Each path below is one point turned by a fixed rotation once a step. After each direction that follows a path, write how fast that rotation turns it, in deg/step (0 if it stays still).
Each turn is a multiple of 5 degrees from 10 to 175, or 0.
Each row of a path follows its step; steps can be skipped.
Rotation 1:
step 0: [  7  -7  14 -23  13   9   5 -20  10  -7   9   5  28  14 -20  -4   7 -14
   6  -4 -25  28  -3  14  19  -3   8 -10 -15 -19  12 -14  19 -11 -17   8
  21  22  24  28 -12  -5   4 -30   5  26  13 -11   2]
step 1: [ 17  -2 -24  28  -8  12  -4  36   2  -2   5 -11   8  -6   1  20  -4  -9
  25   5 -15 -16  -6 -13  -7  -9  -1   4  27 -21   9 -12  32 -15   9  -3
  30  -4 -18  20  32  -7 -15 -13  -1  -8  -5  -9  19]
step 2: [-14  20 -30  -2  20   3  -3  22  19  -3   1  14 -11  -9   4  17  12 -17
   8  -3  31   4 -21  -5 -10  -8   0  29   0   3  -4  13 -37   0  26 -11
 -14  14  19  10  -2  -8 -19  -5   7  22 -19  22   2]
step 3: [  0   9  14  -3  -2  -9  22 -26  23  16 -13  -7  -6  17  10 -11  -2   0
  -9   5   1  18  13  35   4  14  -9  21  -5  10  24 -16 -16 -19  24 -12
   1   3  -9  27 -18  24   4 -19 -20  13  -2 -29   5]
step 4: [ 26   0  20  -9 -36   6  -5 -18  -2   8  21  19   9   4 -10  26  -1  11
  13  25   3 -13  -6  15 -14   1   6  19 -10   7   6  16  46 -12   2 -21
  14  -4  -5  -3  11   3 -30   5  -3 -16   3   2  10]
step 5: [ -4  -5  -4   6  19  -4   8 -12   6  -7  26  13 -36   2   1  -4  13 -13
  15 -21  -2 -18   5 -12   8  -9  26   6  -1   1   2 -27   4  18  -9 -18
 -25 -10   9   5  16  -9 -29   4  -6  -7 -40  34  -6]
step 6: [ -1  17   6  29   8  -8   5  12  -6  -7  13 -12  -5  12   4   9 -27   3
  -4 -44 -13  20  -4  15  -6   8   4  -4   3  37  -6  11 -30 -15 -16 -10
  -1 -12   8  -9 -20  27  -7 -24  -9  -1 -10 -22 -10]
step 7: [-17   3  11  11 -21  13  -7  -8 -10  17  -7  40   7  -3 -11   4  -8  -7
 -13  22  -8   0 -17   5  11  17   9 -33 -15 -15 -11  32  -9  -5 -18 -27
   2   2  -4  16   8   0  -3   9 -37  -5   9 -19  21]
step 8: [ -9 -52 -21  -5 -14   6  -8  -8   1 -12  30  10 -16 -22 -17   2 -20  11
 -15   3  12  -8  10 -10  -6   0  16   3  -2  -1  -5 -16   3  20 -10  21
 -21  12 -35  29   8   6 -12  -4   5  12  -6   5  -5]
step 9: [-11   5 -22 -19   7 -17 -11  19  10 -17  29 -14  21  32 -25  15   4  -7
  -2 -30 -10  17  -5   6   4  -9 -15   6  -5 -14  -2  -9   4   8 -10  -5
  -2  20   0  -4 -33  -6   6  -2  -9 -22  -8 -15 -38]
step 10: [ -5  15 -24  29  16 -13  13   7 -24 -12 -26   2  37  13 -14  22  27   2
  -8  15  10 -10   6   4  14   6  -7 -10   5  -4  17   6  -1   6 -17 -14
   8 -10 -14  11  19  21  14  -8 -12  -9 -10 -10  27]
step 11: [-19 -19 -12  -7   6  13   6 -11  13 -20  -1  26  12 -17   0  22 -11  18
  14  -5   0  -7  13  22 -13 -10   8  15   1  12  10  20 -24   9   4  -6
   6  12  -5   8  26 -14   3  34  26  41   4  -5   9]
[  1   6   8   1  -1   2   1   1  -1  -1  -2   1   1  -4   5 -11   0   5
  -6   4   1  -3   0  -5  -5   0  -3  -3   0  -3  -5  -8  -4   2   3   6
   6  -4   0 -11  -3  -4  10   0   7  -5   6   7  -2] => 0
[ 8  4  1 -1  0  5  9  4  2 12  0 -9  3  2 10 -1  3 -3  1  1  2  4 -8  3
  2 -1  3  3  2 -5  1  0  3  0  3  3  2  3  6  7  6 -1  0  0  9  7  0  2
 -2] => 25
[  0   0  -1   4  -3  -7  -1   5   3   6  -7   2  -2   4   1   3  -8   2
   4   1  -2  12  -1  -2  -2   0   3  -2  -8  -8   6   0   6  -4   0  -1
   9   3  -5 -10   2   9   1   3  -2  -3  -3   2  -5] => 125
[-1 -1  0 -1  7 -5  4 -2 -4  4  6  2  5 11  2  2  6  3 -1  9 -3 -5  6  4
 -8  2 -2  7 -3  5  6  2  7  6  3 -1 -5 -3 -1 -3 -3  3  8  6  2  0 -6  2
 -3] => 60
[  0  -5   2  -1   4  -1   3   0   3   1   3  -9   5   3   0   2  -1   0
   5  -3   4   0   0   6   0   7  -4 -10  -2  -3  -1  -1  -3   3   2  -4
   3  -1   3   0 -13   9  -4   2  -2  -2   7   7  12] => 110
[-6  3  0 -2  8 -3  2  5  0  3  2 -5 -7  8 -2 11  8  2 -1 -5 -3 -3  2 -5
 -4 -9  4  0  0 -4 -9 -4  4 -2 -1  7  4 -3  0  1  1 -3 -7 -4  1 -8  1 -2
  2] => 90
Rotation 2:
step 0: [-13  17  29  -9   1 -12   5 -23   7  15   2 -40 -39  -2 -13   5 -10  -3
   9  23   1  -6  -2  -2   6 -26  -6   3  12  -7  13   8  31  -5  11 -13
  -5  17  10 -24  -2  -2  -4 -41 -12   5 -30  -7  10]
step 1: [  4 -24  18 -17 -11   2 -33  -6  -9  -2   5 -20  36 -24 -38  10 -20  -7
   7   1 -17  23 -10   5 -14  -6  -9  22  29   0 -12   7  13  -6   5  -4
 -34   4   1  22   3   6 -18  -9   3   8 -21 -12   1]
step 2: [  1 -23  25  11  10  -7 -15   4  20  -5  -1 -24 -10  -3 -34  11 -13  32
  -6   3   2 -44  27 -21  24 -11  -3 -22   9  -2 -13   2  20  16   6  -6
  -6  16  -5   2   3  -9  -4  -7 -25   5 -26  -7  -2]
step 3: [-22   7  -6  -7   2  -6 -17  15 -24  23   7 -12  26  -4 -10  29 -26  23
  22   8   4 -22 -13   9  10   3   2  25  20   6 -15 -19  13  -5   0  21
 -35 -12 -18   0 -11  12 -15   8   2  -6 -23  22 -19]
step 4: [-17   3  42 -14   2  -9 -10  33   3  11  14  -6 -13  -4   6   5 -15  26
  27  45  -1  -4   6  -3  15 -10   4 -18  -1  21  16  13  22  36   3  -6
 -10  11  20  -3  -2  -1  23  -5  -2   8 -13  -7 -11]
step 5: [ -5  27  -7 -11   6   2 -25 -12 -36  -2 -23 -12  12  -6 -30  22 -36  21
   2  15 -19  28   1  -1  -6  -1   0 -11   1   9 -12  -1   9  26  20  16
 -24 -10  11   4   2  23 -16  -2   5   3  15  13   0]
step 6: [  5 -21  21 -10  38 -15 -14   4   3  10  -4  -1   7  -4 -22 -17   1   9
  -9  11   3   4  39  12  25  -8 -19 -12  16  13  11   0  12  34   0  40
  -1  30   0 -11   6   5  29   0  -3   8  -2  13   5]
step 7: [  5   9  22  -3  17  16  11 -25 -45  16 -11   3  40  24 -13  19 -13  15
  10   0   2 -17  11 -12  -7   5   1  -2   3   9   7 -29   5  22 -10  -3
  -9   0 -15  17  -6  39   2  20  -2 -12  -3  14  -1]
step 8: [  3 -16  14  -6  33 -13   3   7  12  11  28  -3  28  14   9   4   4  27
  25  28 -10 -10  13  35 -12  -1  16 -20   4   4  15  10  -2  37  -8  13
  22 -12  -5 -14   1  -6   5  -9 -17   6  20  17   0]
step 9: [-31   9   0  -2   2   1  16  -7 -20   0 -19   4  11  15  -3   2  -6  45
  -1 -11   3  22  -7   0 -35  26  -8 -34   8   3  -2  15 -13  22 -21  15
 -15 -18  11  -1   5  34  11   5   2 -23  -6   8   8]
step 10: [  7 -11   0 -27  21  -1  25 -16  11  12   8  31  -1   1  -3   6  21  13
  -2  15  -5  14  22  16  -2  20 -42 -15  -2  27 -16  -3  17  17   9  12
   4 -15   3 -23  -3  -4  16 -14 -16  23  23  17  14]
step 11: [ -3   2  15   0  18  25  24 -33 -19  18 -24  11   1  31  17  -6  13  15
   4  -3 -17   8  -5  -2 -31 -16  -6  -1   2 -13 -10  -3   0  -3 -20  24
   0  12  15  20   5  22  -6   0   4  20 -21  27  32]
[-2 -4 -2  5  2 -4  5 -2  3  2  2 -6 -8 -2  0  2  8  1  3  8  8  1  5  1
  8  5  8 -5  2  1  0  2  2  4  4 -2  6  5 -8  3  4 -3  6 -5  2  9  1 -5
  6] => 175
[  7   6  10  -3   7   2   4  -3 -11   0  -7  -4  -7  -2  -1  -7  -1  -9
  -4   4  -3   6   4   3   2  -1  -4   4  -1  -3   1   4   0  -5   9   7
  -1   3   3   5   1  -2  -1   0  -2   1   3  -2   5] => 65
[  3  10  -7  -2   4  -5   3  -8  -9   1   5  -1  -2   4  -4   2   1   3
  -1  -3   1  -2  -1   2   4  -6  -3  -3   1  -3  -9   9   4   1  -2 -14
  -4   3  -5   0  -3  -3   2   0   4  -6   6   1  -4] => 155
[-7 -2 -2  7 -1  1 -2 -2 -7  9 -5  2  5  1  6  6 -2 -4 -4  0  3  5  4 -7
  0  2  3 -1  9 -6 -3  0  0 -4  3 -4  1 -5  5  8  6  4  1 -9 -1 -3  2  5
 -7] => 170
[ 4  6 -2  4 -1 -6 -2  4  2 -6 -4 -7 -1  2 -2 -2  7  6 -3 -7 -1 -4 -5  2
  8 -3  1 -7  8 -4  5  5 -5 -2  6  7 -1 -5  0 -3  5  6 -3 -1  0  2  1 11
  0] => 115
[ -1 -10  -9  -7   1  -8   2   4  -1   4   1   0   0  -2   5  -6  -2   4
   5   0  -7   1   2  10  -2  -2  -2   5   2  -9   0   2  -4  -2   0   2
   1  11   2   5   1   6  -3  -1   8   4  -1   1  -5] => 145
